245	174	565	803 ⇒ 565

64	1	21	18	71
76	72	24	56	47
⇒ 24

52	23	7	79 ⇒ 7

21	15	-25	-17	-11	39	7
-13	27	6	-23	17	13	14
36	22	-5	-9	12	22	-28
⇒ -5

22	72	44	59	18	42
75	19	15	29	64	68
⇒ 15

63	40	61	56	72	164	244 ⇒ 61
---
[[ 33.3  44.8  -3.1 -44.1 -40.7  25.6 -16.2   8.4  -6.1  33.2  48.4]
 [-16.7 -17.7 -34.1  53.2  36.3 -28.5 -51.2 -27.2 -17.2  18.5  53.0]
 [ 14.2   2.8   9.2  48.5 -21.2  28.0  45.7  42.5  24.4 -54.9   9.0]
 [-45.8 -28.2 -64.5 -51.1 -41.7 -46.7   3.7  -9.0 -42.9 -72.5 -41.7]
 [-31.2  34.4  55.4  17.9  30.3 -24.9  40.8 -25.7 -23.9  20.0 -23.2]
 [ 18.2 -59.7  20.5 -13.6  37.6  19.6 -41.5  12.9  44.3  19.4 -47.1]] Answer: 48.4

[[-38.8  46.5  11.9  35.8 -28.9  55.9  56.7  47.8  41.7 -22.4   6.2   2.2
   -1.6  44.5 -15.9  32.2]
 [-24.6  28.2  59.6  27.4  42.5  21.9  18.3 -42.7  -0.8  24.1 -54.2  10.2
   39.6 -56.4 -44.0  26.8]
 [ 16.1  56.0  17.7 -41.5 -27.8 -29.2 -29.3 -37.6 -38.7 -51.5  37.3 -11.6
  -55.0  37.4  -3.3  59.2]
 [-46.9  39.9  13.5 -47.9 -20.7  15.7 -12.7 -10.7  52.6 -21.5 -39.2  34.4
  -45.6  28.7  -6.8  32.7]
 [-60.3  38.8  28.1   3.6 -45.3  60.8  53.9  55.5  -5.9  45.6  49.5  55.4
   33.8 -39.2 -44.9 -49.3]
 [ 33.8 -56.4  26.8  46.8 -18.7 -12.2 -50.4  23.0   7.5  21.7  35.6  31.2
  -50.2   3.9 -35.3  -5.0]
 [-29.3  35.8  13.6  41.6 -61.4   0.4  40.4  30.0  57.4   3.9 -20.3  55.4
  -40.3  31.1  11.9   9.7]
 [ 40.5 -17.2 -45.5  14.5 -11.8 -16.5  23.3  45.0 -33.6 -57.5 -60.7  10.6
  -11.2  -7.9  22.9  50.8]
 [-40.4  46.1 -22.7  12.3 -56.6  60.4   5.3   4.8  20.2 -23.9 -19.8  31.3
    0.2 -47.7  26.6  -8.3]
 [ 21.6 -23.5  31.9 -61.1 -18.2  23.3   9.4  -5.8  -0.1   7.9  25.8  46.4
    6.0  37.0  38.7  -8.2]
 [-11.9  49.6  51.5 -21.4 -18.8 -23.8 -25.6  44.3  48.8 -51.5 -35.0 -27.7
   11.6 -16.9  22.3 -20.2]] Answer: 32.2

[[ 36.6 -37.3 -13.6  47.8 -26.6 -35.3  46.5   6.0 -47.8  34.5]
 [ 44.7 -29.5 -13.9  45.6 -34.8 -18.9  43.4 -25.3 -19.3  51.6]
 [ 52.3  41.0 -17.7 -60.1 -22.6  27.5  51.6  18.7 -24.0 -57.0]
 [ 12.6  -9.2 -17.3 -36.0 -35.9 -33.0 -30.2 -21.9  -6.2  10.1]
 [ -0.1 -28.0  -5.8  16.7  12.5 -18.4 -23.1   6.6  25.3   5.5]
 [  6.3 -21.9 -15.4   5.6  23.4  11.0 -16.7 -26.3  -0.7  22.2]
 [ 14.2  22.0  27.3   5.6  -2.2 -19.0 -24.3 -23.4  -3.5  10.1]
 [ -9.0  -7.7  28.8  -7.6 -16.9  15.7   3.7 -28.4   4.6  20.0]
 [ 29.5  19.1 -43.9  -1.3  43.7 -30.0 -25.5  41.2  10.7 -37.7]
 [-35.4  -3.6  38.7  44.0  13.8 -25.4 -53.3 -31.6   7.3  47.4]] Answer: 34.5

[[-16.4 -10.2  11.3 -15.7  15.1  -0.4  -1.2  18.8 -16.0]
 [ 17.1  -6.7   4.7  -6.1  -1.5  19.3 -38.7 -17.0  11.6]
 [  2.7   6.0 -11.7  14.3  15.2 -15.4  -1.7 -33.1   4.9]
 [ -6.3  -4.2  -8.7  -7.9   3.5 -18.1   6.1 -15.8  15.7]
 [ -7.3   5.9 -34.4 -41.5  50.1   0.5   5.2 -16.1  17.0]
 [-34.1 -10.0 -20.9  32.0  -0.4 -10.6   7.5  16.3  32.3]
 [-11.5  -1.8  12.0  -4.4 -15.1 -15.9 -30.5   0.0  15.1]
 [-26.8  -6.4 -10.8  23.1  -8.4 -42.5  14.2  -0.7  30.9]
 [ -9.4  23.6   8.0   0.1  -3.3 -61.0 -18.3 -15.8  23.0]] Answer: -16.0

[[-20.0 -39.5   6.3  61.3 -13.9  -4.3   8.8  38.4 -16.2  28.2  15.1   0.7]
 [  1.2   4.4 -17.7 -47.8 -23.3  -1.8  27.4  29.3 -38.6 -29.3  51.6  14.6]
 [ -8.3 -60.7  35.1 -11.6  23.4 -34.9  24.3  26.1   7.8 -22.1 -66.6   4.3]
 [-25.5 -10.9 -12.9  48.7 -47.9   5.4 -41.6 -20.7  27.8 -11.7  56.0  84.1]
 [ -1.7  39.1 -39.4  19.9  39.0   0.8 -59.0 -34.8 -14.8  -9.3  21.6 -29.9]
 [-24.7  18.7 -30.3  30.1  41.8 -14.1 -16.0  -8.0 -27.4 -19.2  33.8  27.2]
 [-17.7  -6.0 -27.0 -37.0  59.0   1.8 -14.9 -58.1 -32.1 -22.5  39.3 -66.3]
 [-13.9  53.4  -8.3  16.1  75.6  -8.2  -0.1  14.0  18.2 -16.1 -29.4 -38.4]
 [ 22.7  -8.9 -12.0 -38.6 -20.8  43.1  20.5 -61.8  26.2  37.8  51.6  14.4]
 [-19.6  17.3  -7.1 -59.9 -43.2 -43.1  -1.1  41.9  38.0 -33.1   4.5
    9.0]] Answer: 0.7

[[-23.1 -51.2  29.2 -14.0  13.0  29.0 -48.3 -51.8 -36.9  21.1   8.7 -21.8
   29.2 -15.7]
 [-33.1 -66.7  37.8 -19.6  20.7  37.0 -64.1 -65.6 -50.4  32.6  13.7 -28.1
   39.1 -19.3]
 [ 31.7  20.8  29.6  33.7  17.5  32.1  30.7  19.8  38.4  14.6  23.3  21.6
   29.1  21.5]
 [ 19.9  12.3  22.8  22.3  15.5  24.2  18.1  12.2  23.3  14.6  18.3  14.7
   22.9  15.3]
 [  5.0  54.7 -70.4 -13.7 -32.9 -74.2  40.0  54.9  14.6 -43.4 -34.3  11.5
  -70.5   4.3]
 [ 22.6  19.0  27.0  24.7  23.4  27.7  21.2  19.3  23.8  23.9  24.4  21.4
   27.2  21.7]
 [ -0.8  -0.8  -0.6  -0.7  -0.6  -0.6  -0.8  -0.8  -0.8  -0.5  -0.6  -0.7
   -0.5  -0.7]
 [  2.3  40.3 -47.6 -12.3 -16.1 -51.7  25.3  40.3   4.2 -22.1 -20.3  11.1
  -47.6   6.8]
 [-34.5 -67.3  41.2 -20.6  23.8  40.5 -67.7 -66.5 -55.0  37.6  15.8 -26.5
   42.0 -18.6]
 [-26.6 -54.8  31.6 -16.5  13.3  31.9 -54.4 -55.7 -43.1  23.5   8.6 -22.5
   30.8 -17.8]
 [ 10.0  45.4 -62.8  -4.7 -39.9 -63.7  42.5  45.1  27.0 -52.7 -35.0   5.6
  -63.0  -1.0]
 [  9.4  46.7 -63.1  -5.7 -39.4 -64.0  41.7  46.1  25.0 -51.5 -35.1   6.7
  -63.7  -0.6]] Answer: -15.7

[[  3.8  24.0   3.2  13.3 -16.1  40.9  11.8 -21.8 -15.1   5.7 -67.9]
 [  5.5  14.2   2.6  10.9  16.1  32.8  -4.1  13.0  11.0   9.5  -4.5]
 [  3.3  16.7 -32.5   9.7 -28.5   0.2  39.8 -10.2  10.0  11.1 -13.2]
 [-29.3  -9.1  20.4  11.1  -9.1 -18.4 -30.1   0.0  -8.8 -24.5 -61.1]
 [ 20.4   1.5 -10.6  38.7   4.7 -31.0 -50.8 -20.5  14.1  26.9  23.3]
 [ -4.8 -19.9   8.9   8.7  14.0 -40.0   6.5 -26.0  -4.2  -1.1 -16.4]
 [ 11.4  12.2 -15.8  -6.2  16.0 -59.5  16.3  43.0  23.2   8.7   1.8]
 [-26.1  -9.2  30.0  -8.5  25.6  -1.3 -12.6  24.1  22.2   9.6  46.6]] Answer: -67.9
---
-14.1	-8.1	76.9	16.3	58.7	80.1 Answer: -14.1
28.6	-17.1	-81.8	-30.4	33.0	10.9	3.7 Answer: 28.6
-7.9	74.9	65.4	21.4	17.8 Answer: -7.9
-83.1	-2.1	18.9	9.8 Answer: -83.1
-73.1	-19.2	55.7	-65.5	10.3	-64.7 Answer: -73.1
51.7	26.2	13.7	-62.7 Answer: 51.7
-45.0	12.7	62.6	-56.6	20.7	9.1 Answer: -45.0
---
[[-34, 49, 3, 21, -9],
 [5, 9, -22, -16, -9],
 [21, -22, 3, -6, -13]] >> -34, -13

[[98, 64, 36, 23, 59, 58],
 [54, 12, 59, 31, 71, 94],
 [79, 72, 29, 19, 71, 41]] >> 98, 41

[8, 0, 5, 2, 2] >> 8, 2

[[193, 207, 117, 116, 68],
 [125, 137, 43, 49, 107]] >> 193, 107

[[270, 0, 747, 315, 142],
 [-49, -103, -368, -573, -248]] >> 270, -248

[2, 8, 6, 4] >> 2, 4

[31, 127, 254, 47, 177, 48] >> 31, 48

[14, 35, 9, -27, -19] >> 14, -19
---
-188.850   -33.300   105.087   -90.484
-211.406   161.977   147.425   182.384
-177.160    16.043     9.845     7.727
-> 147.425

-1.38   0.13   0.05   1.75   1.16  -0.28 -> 0.13

  84.60    59.71    93.29   204.02  -126.26
 167.07   127.42    57.74   169.01   113.69
 -78.64     5.01     3.36  -197.76    15.93
-> 167.07

 0.058  -0.124   0.114  -0.040  -0.081  -0.066   0.008 -> 0.008

-0.10   0.02  -0.18   0.11   0.01   0.04 -> 0.02

 0.02   0.12   0.05   0.01  -0.09  -0.09
 0.00  -0.07  -0.05  -0.11  -0.10  -0.04
 0.16  -0.03  -0.22  -0.14   0.00   0.03
-> 0.05

 0.102   0.119  -0.159   0.156   0.184 -> 0.119

 149.973    55.463  -147.636    99.299 -> 55.463

 2.339   1.946  -0.698  -2.273  -0.343  -1.273  -0.704
-0.947  -0.604  -0.573  -0.749  -0.742  -0.844  -0.659
-0.295  -0.732  -0.215   0.744   1.256  -1.104  -0.730
-> 1.256

 -1.835  -11.075   -9.684    8.334   -3.985   16.311    8.035
 -3.681    2.355  -13.828  -10.757   18.522   -7.935   -1.520
-> 8.334
